|  110 | -460 |   10 |   51 |  555 |
|  -32 |  510 |   -2 |  -26 |  186 |
|   87 |  388 |   -6 |   27 |  348 |
:
|  110 | -460 |
|  -32 |  510 |
|   87 |  388 |

| -346 | -121 |  707 | -583 |  -67 |
|   53 | -215 |  656 |  273 | -569 |
|  136 | -135 | -239 | -426 |  362 |
|  371 |  462 | -390 | -509 | -242 |
:
| -346 | -121 |
|   53 | -215 |
|  136 | -135 |

|  206 | -152 | -566 | -129 |
|   -1 |   -5 |   15 |   20 |
|  148 |  -36 | -708 | -463 |
|  191 |  -95 | -530 | -191 |
:
|  206 | -152 |
|   -1 |   -5 |
|  148 |  -36 |

|   47 | -130 |
| -110 |  590 |
|  165 | -271 |
|  188 | -301 |
|  288 | -350 |
:
|   47 | -130 |
| -110 |  590 |
|  165 | -271 |

| -581 |  727 |  235 |
|  228 | -391 | -135 |
| -691 | -519 | -283 |
|  -54 | -360 | -152 |
|  201 |  616 |  271 |
:
| -581 |  727 |
|  228 | -391 |
| -691 | -519 |

|   80 |   95 | -132 | -152 | -146 |
|  -46 |  125 | -184 |  -38 | -115 |
|   30 |  147 | -294 | -145 | -233 |
| -426 |  -85 | -147 |  264 |  236 |
|  611 |  102 |  181 | -473 | -254 |
:
|  80 |  95 |
| -46 | 125 |
|  30 | 147 |

|  471 |  337 |  767 |
|  279 |  338 |  698 |
| -380 |  735 |  494 |
:
|  471 |  337 |
|  279 |  338 |
| -380 |  735 |

|  441 | -534 | -326 |
| -150 |  315 |  -73 |
| -426 |  468 |  557 |
| -500 |  665 |  495 |
:
|  441 | -534 |
| -150 |  315 |
| -426 |  468 |
---
|    5 |  -83 | -304 |
| -102 |  109 |  559 |
|  -88 | -109 | -261 |
|  118 |  117 |  226 |
|   79 |  107 |  256 |
|  151 |  119 |  189 |
|  198 |  118 |  110 |
|  177 |  121 |  152 |
|  349 |  183 |   97 |
|  -42 | -100 | -288 |
:
| -102 |  109 |  559 |
|   79 |  107 |  256 |
|  118 |  117 |  226 |
|  151 |  119 |  189 |
|  177 |  121 |  152 |
|  198 |  118 |  110 |
|  349 |  183 |   97 |
|  -88 | -109 | -261 |
|  -42 | -100 | -288 |
|    5 |  -83 | -304 |

| -158 |  136 | -210 | -267 |   19 |  273 |  197 | -291 |  112 |  220 | -192 |
|   11 |   -2 |   11 |    7 |    3 |  -31 |   -6 |   24 |  -11 |  -13 |   13 |
| -489 | -595 | -325 |  348 |  470 |  340 | -621 | -545 | -428 |  360 | -275 |
|  146 | -143 |  212 |  277 |  -17 | -241 | -191 |  305 | -114 | -229 |  200 |
:
|  146 | -143 |  212 |  277 |  -17 | -241 | -191 |  305 | -114 | -229 |  200 |
|   11 |   -2 |   11 |    7 |    3 |  -31 |   -6 |   24 |  -11 |  -13 |   13 |
| -158 |  136 | -210 | -267 |   19 |  273 |  197 | -291 |  112 |  220 | -192 |
| -489 | -595 | -325 |  348 |  470 |  340 | -621 | -545 | -428 |  360 | -275 |

|    2 |  -69 |  -68 |    9 |
|   -5 |  131 |   -3 |   15 |
| -539 |  180 | -773 |  216 |
:
|   -5 |  131 |   -3 |   15 |
|    2 |  -69 |  -68 |    9 |
| -539 |  180 | -773 |  216 |

|  743 |  -40 |   35 |  611 |   10 |  544 | -234 | -409 |  753 | -326 |  314 |
| -369 |  -95 | -303 | -280 |  -56 |   80 |  100 | -144 | -358 |  -95 | -504 |
| -391 | -323 | -389 | -344 | -373 | -506 |  108 |   41 | -317 | -668 | -658 |
|  133 |  244 |  206 |  243 |  246 |  128 | -268 | -257 |   75 |  374 |   24 |
:
|  133 |  244 |  206 |  243 |  246 |  128 | -268 | -257 |   75 |  374 |   24 |
|  743 |  -40 |   35 |  611 |   10 |  544 | -234 | -409 |  753 | -326 |  314 |
| -369 |  -95 | -303 | -280 |  -56 |   80 |  100 | -144 | -358 |  -95 | -504 |
| -391 | -323 | -389 | -344 | -373 | -506 |  108 |   41 | -317 | -668 | -658 |

|   96 |   10 | -320 | -304 |  -71 | -231 |  424 | -220 |
|  268 |  373 |   -4 |  156 |   -7 |   91 | -201 |  112 |
|   72 | -149 |  348 |  -65 | -315 |  364 |  331 |  783 |
|   40 |  155 |   27 |  168 |   93 |   25 | -282 |  -63 |
|    6 | -120 | -151 | -256 | -104 | -114 |  395 |  -35 |
|  -59 |   93 | -328 |   -8 |  239 | -332 | -177 | -662 |
| -179 | -184 |  -88 |  -75 |   89 | -152 |   33 | -275 |
|  216 |  214 | -129 |  -66 |  -72 |  -25 |  123 |   35 |
:
|   72 | -149 |  348 |  -65 | -315 |  364 |  331 |  783 |
|   40 |  155 |   27 |  168 |   93 |   25 | -282 |  -63 |
|  268 |  373 |   -4 |  156 |   -7 |   91 | -201 |  112 |
| -179 | -184 |  -88 |  -75 |   89 | -152 |   33 | -275 |
|  216 |  214 | -129 |  -66 |  -72 |  -25 |  123 |   35 |
|    6 | -120 | -151 | -256 | -104 | -114 |  395 |  -35 |
|   96 |   10 | -320 | -304 |  -71 | -231 |  424 | -220 |
|  -59 |   93 | -328 |   -8 |  239 | -332 | -177 | -662 |

|  -86 |  206 | -272 | -297 |  -42 |  276 |  220 | -405 | -376 |
| -397 |  329 |  163 |  252 |  108 |  -76 |   64 |  312 |  146 |
|   88 | -299 |  334 | -233 |  -23 |   76 |  249 |  295 |   30 |
|  -33 |  266 |   38 | -202 |   92 | -577 | -251 |  236 |  -88 |
|   33 |  161 |  345 |   41 |   86 | -268 | -351 |  169 | -396 |
| -124 |  106 |  377 | -112 |  193 | -434 | -250 | -217 | -310 |
|  395 |  268 |  357 |  373 |   68 |   75 |  257 | -217 |  166 |
|  342 | -407 | -366 |  265 | -171 | -121 | -164 |  164 | -166 |
| -137 |  275 | -239 | -157 |  -87 |   -7 |   48 |  178 |  198 |
:
| -124 |  106 |  377 | -112 |  193 | -434 | -250 | -217 | -310 |
|  395 |  268 |  357 |  373 |   68 |   75 |  257 | -217 |  166 |
|   33 |  161 |  345 |   41 |   86 | -268 | -351 |  169 | -396 |
|   88 | -299 |  334 | -233 |  -23 |   76 |  249 |  295 |   30 |
| -397 |  329 |  163 |  252 |  108 |  -76 |   64 |  312 |  146 |
|  -33 |  266 |   38 | -202 |   92 | -577 | -251 |  236 |  -88 |
| -137 |  275 | -239 | -157 |  -87 |   -7 |   48 |  178 |  198 |
|  -86 |  206 | -272 | -297 |  -42 |  276 |  220 | -405 | -376 |
|  342 | -407 | -366 |  265 | -171 | -121 | -164 |  164 | -166 |

|  237 |  362 |  321 |   88 |   -1 | -303 |  205 | -171 | -188 | -219 |
| -565 |   21 |  325 |  271 | -260 |   37 | -353 | -291 |  170 |    7 |
|  -61 |  385 | -144 |  -21 | -174 |  -74 | -119 |   -5 |  589 |  321 |
| -305 |  524 | -108 |  422 |  -85 |   70 |  -37 |  651 |  -94 | -131 |
|   39 |  197 | -102 |   -9 |   82 | -201 |  157 | -364 |  241 | -227 |
:
| -565 |   21 |  325 |  271 | -260 |   37 | -353 | -291 |  170 |    7 |
|  237 |  362 |  321 |   88 |   -1 | -303 |  205 | -171 | -188 | -219 |
|   39 |  197 | -102 |   -9 |   82 | -201 |  157 | -364 |  241 | -227 |
| -305 |  524 | -108 |  422 |  -85 |   70 |  -37 |  651 |  -94 | -131 |
|  -61 |  385 | -144 |  -21 | -174 |  -74 | -119 |   -5 |  589 |  321 |
